(in the rows, 100 means zero)
Where one turn sends some rows of the set: a few examples, then the rows asked:
q_503: 117,114,123,114,93,129,89,94,100,72,97,95
q_882: 90,92,98,98,120,113,103,115,96,63,107,93
q_644: 99,105,105,102,100,102,128,109,99,87,131,104
q_810: 85,95,114,87,78,109,75,116,104,99,94,113
q_402: 96,111,116,125,91,78,72,117,115,91,121,104
q_350: 104,85,108,115,116,85,114,104,105,105,120,104
q_563: 102,115,101,84,108,133,83,102,90,96,88,98
q_923: 76,105,110,105,111,113,62,118,110,71,110,106
q_953: 94,106,107,100,95,105,56,111,90,114,94,92
q_827: 105,80,112,82,96,106,81,124,93,112,128,102
q_742: 98,110,118,106,108,91,82,116,124,112,126,123
q_764: 74,109,107,106,98,120,100,105,100,93,83,93
q_401: 127,90,103,112,107,97,69,111,106,96,140,101
q_916: 108,96,94,110,72,107,84,120,94,79,132,90
q_58: 116,95,97,138,98,120,94,96,88,92,117,92
q_297: 71,107,116,85,108,102,86,101,101,99,132,100
q_717: 121,111,107,123,118,104,99,98,104,84,131,80
q_37: 102,96,104,130,111,121,84,121,115,84,104,127
q_690: 106,95,92,108,87,92,81,136,91,102,100,83
q_947: 115,93,113,121,108,93,96,119,118,68,101,108
q_956: 106,115,121,84,112,105,67,120,115,79,105,114
q_67: 85,102,91,93,126,94,88,112,90,109,121,92
q_825: 110,115,129,100,110,111,85,87,104,108,89,93
q_5: 113,111,97,86,100,93,88,112,101,109,81,96
q_298: 87,81,120,100,113,110,96,87,88,78,107,93
q_216: 110,108,107,115,96,141,88,111,99,86,139,100
q_735: 111,108,109,91,76,90,82,110,89,108,125,88
q_759: 104,130,98,123,111,116,95,99,117,76,95,97
q_521: 129,111,94,117,90,111,91,126,99,106,130,105
q_186: 105,108,111,118,112,133,78,78,103,100,116,105

q_827 -> q_810
q_825 -> q_186
q_956 -> q_298
And these:
q_58 -> q_521
q_350 -> q_742

Where one turn sends some rows of the set: a few examples, then the rows asked:
q_115: 79,91,89,88,95,105,79,90,96,118,83,98,112,126,83,57
q_630: 82,89,87,81,104,110,88,94,108,122,78,97,109,116,81,61
q_986: 88,80,88,87,99,103,89,87,95,128,83,100,118,126,83,61
q_75: 91,88,111,88,97,77,117,93,83,90,127,86,76,113,96,34
q_130: 98,83,82,85,112,54,112,108,92,97,87,86,92,78,101,82
q_136: 81,92,106,96,92,82,109,92,87,94,123,87,78,122,92,29
q_303: 101,71,80,91,99,57,111,104,94,107,83,80,93,79,101,82
q_483: 102,80,82,88,115,53,98,104,92,108,80,82,88,87,101,85
q_585: 76,100,105,93,94,79,117,91,85,91,120,92,74,115,95,34
q_45: 108,74,85,88,108,52,110,106,85,112,88,86,87,85,96,86
q_856: 80,83,90,78,96,111,94,89,101,122,90,94,115,126,78,67
q_976: 80,94,99,85,98,66,110,102,81,88,126,92,71,120,94,36
q_874: 89,84,88,82,106,108,85,93,104,121,81,90,114,119,78,71
q_942: 98,79,77,89,105,49,114,107,90,96,93,77,88,85,100,83
q_256: 90,90,98,86,90,75,118,94,76,94,125,93,75,124,92,35

q_986 -> q_45
q_942 -> q_136
q_976 -> q_115
And these:
q_630 -> q_130
q_856 -> q_303

